Rotation paths and how fast each direction turns (degrees a step)
Each turn is a multiple of 5 degrees from 10 to 175, or 0.
Each row of a path follows its step; steps can be skipped.
Rotation 1:
step 0: [ 29  34  -7 -17  -5  17  48 -25  27  22  17   3  31 -19  11 -14   7  23
  19  23 -18   0 -14 -16 -10  23   7   6 -27   9  -5   7   4  22   7  27
 -18  15   6  24 -20 -19  33   9  13  37 -27   5]
step 1: [ -8 -34 -15  28  -3   2 -21 -15   0 -34   8 -10   1 -28 -32  24  -1  22
 -53  23 -28  24  -9   3 -25 -17 -17   1  26  13 -16 -20 -12 -20  -2   6
  24  -1  18 -18   9 -11 -17   8 -34  17 -15  18]
step 2: [  1  -2  -3 -49  -3  16   9   8 -10  32   5  -9 -15  35   4  21  -2 -18
  11  -2  17  30   2  19  10 -16  14   2   4 -14   6  10  11  -2  24  -9
 -15  15  -4 -13  53 -26  22  24  19 -28 -45  24]
step 3: [-16 -28 -17  15   7  15  11  -5  32 -17  -3 -21  29 -38  18 -29  24  10
  27  12 -23  22  -4 -45  17  54  -5  -6 -10 -17   8   3 -26  11  21  17
  -3  -4 -17 -18  -1   2  29   6 -10  -5   4 -20]
step 4: [  0   0 -34  -9   7  -8 -35  21 -11  29  20 -11 -12  -2   6   6   8  26
 -37  38   4   6 -17  12 -36 -25 -32   3 -11  33  14  13 -23  32  -6  23
  -3  29  10   5 -21 -10 -33  10   4  15 -14  18]
step 5: [ 15   8  13   9  11 -14  18 -10 -49 -19  14 -32  27   5 -13   4  31 -18
  -2  -6  25  39  14   3  -6 -17  40 -12   3  -9  -3 -19   0  -9  33   1
  -7 -31  -8  -8  34   6  30  16  -9  27 -24  21]
step 6: [ -3 -24  10 -12   1  23 -25   0  25  41 -21  -6  -1   2 -10   8   1  -3
  32  33 -23  18  24 -11  51  29 -43 -17   7   0 -22   1 -17 -20  16   7
   6  17 -20  -8 -11 -34   2  -3   3  30  -7  -2]
step 7: [-18 -16 -15  25  21  28 -22 -16  -7  26  41  -1 -18 -15  40  -8   7  11
 -15 -15 -22  26 -23  23 -10  -4  10 -24 -22  -5  36   1   4  40  -8  13
 -16  -5  49  12  13  16  -8  18  -9   8  -9  -7]
step 8: [ 23   4  24  -7   2 -17   0  18 -35 -19  -2 -12  17   5  27 -12   3  -8
   1  32  22   5  22  -3 -34   7  14  -9  29 -20  -6 -19 -62 -29  -3  21
  28  33 -13  13   9  -2   1  17  -2  -7 -30   8]
step 9: [ -6  -6  -1   1  -1  25 -15  -3  13  37  19 -29  -7 -14 -46 -35  20   8
  10  49  16   0  37  29  26 -16 -13  10  -9  14  -6 -10   7   3  19  -7
   0 -31   5  -7  24 -13  32 -13  22   9  14 -30]
step 10: [ -4 -41 -18  11  17  12  -7   0 -29   8  23   4  -3  -7  23  12 -16  -9
  10 -38 -42  34   9  -2  -3  -9 -10 -13 -21 -31  -3 -14 -45   7  12 -19
 -22 -10 -13  -1 -20  15 -47  -9  31   5   1  17]
step 11: [ 35   9  12  15   2   3 -13  46 -14   8  25  16 -14  -2   8  18  20  -3
  30   6  28 -15 -11   9 -13  20   9 -50   8  12  -4   0   1  28 -23  35
  40   8 -19  26  12  -2  30   0  -3   7 -29 -16]
Directions:
[  9   0  -2   1   0   5   1  -6   0   3 -14  11   2  -3  -9 -21   2 -10
  -1  -2   2  -5   7  -4  -1   6  -6  -2  -4   2  -2   7   0  -2   1   7
  -6   1  -8   0   9  -1   5   5   4   2  -4  -2] -> 120
[  4  -3   2  -9   1   3   0  10   8  -1  -6   7   1   3  -3   5   1  -2
   3   0   8  -6  -1   4   0 -11  -8  -9  -1  -4  -3  -1  -9  -4   5   7
   3  11   5 -11 -10 -10  -9   5   1   0   2  -1] -> 160
[ 12  -1  -8  11  -7  -2   4  -6   2  -1 -10 -13  -1   8   4   3  -2   4
  -2  -3   3  -1   9   1   3  -2  -2  -5  -4   0   8   3   4   8  -2  -2
   2   0  13  -4   5  -3  -8   0  14  -4  -2   3] -> 140
[-11   8 -10   1   7   0   1   4   5  -1   6  -5   2  -1   0 -11 -13   5
   0   1  10   2  -2  -2   2  -6  -8   2  -3  -6  -4   2 -10  -1  -2   1
   9  -2  -3  -6   6   8   5  -1   6 -15  -1   3] -> 60
[ -2   5   5   2   3  -9   7   3  -1  -2  -2  -2  -1  -1   6 -16   6   7
 -10  12   6  -8   1   0  -5   1   7   6  -3  -1   7  -6  -6   8   0  -1
  -6  11   1  -2  -6  -4   4  -5   0   5   8   5] -> 85
[ -5  -4   3  -1   1  -3   6   1  -4   8   1  -1  -7   8  -4  -3   1   0
 -13   0  -8  -1  10  -7   1  -8   9   0  -6  -4  -6   6   1  -8   2   1
  10 -13  -2  -5  -2 -16   2  -2  -2  -2   0   0] -> 95
[  1  -3   4  -6   0   1  10 -12  -1  -7   8   4  13   7   8  -7   1 -10
   7   1  -6   2   2  -4   0  -2   7  -1  -3   3  -9  -7   1   8  -2   0
   5  -2   0 -10  -4   6  -6  10   4  -1   3   7] -> 145
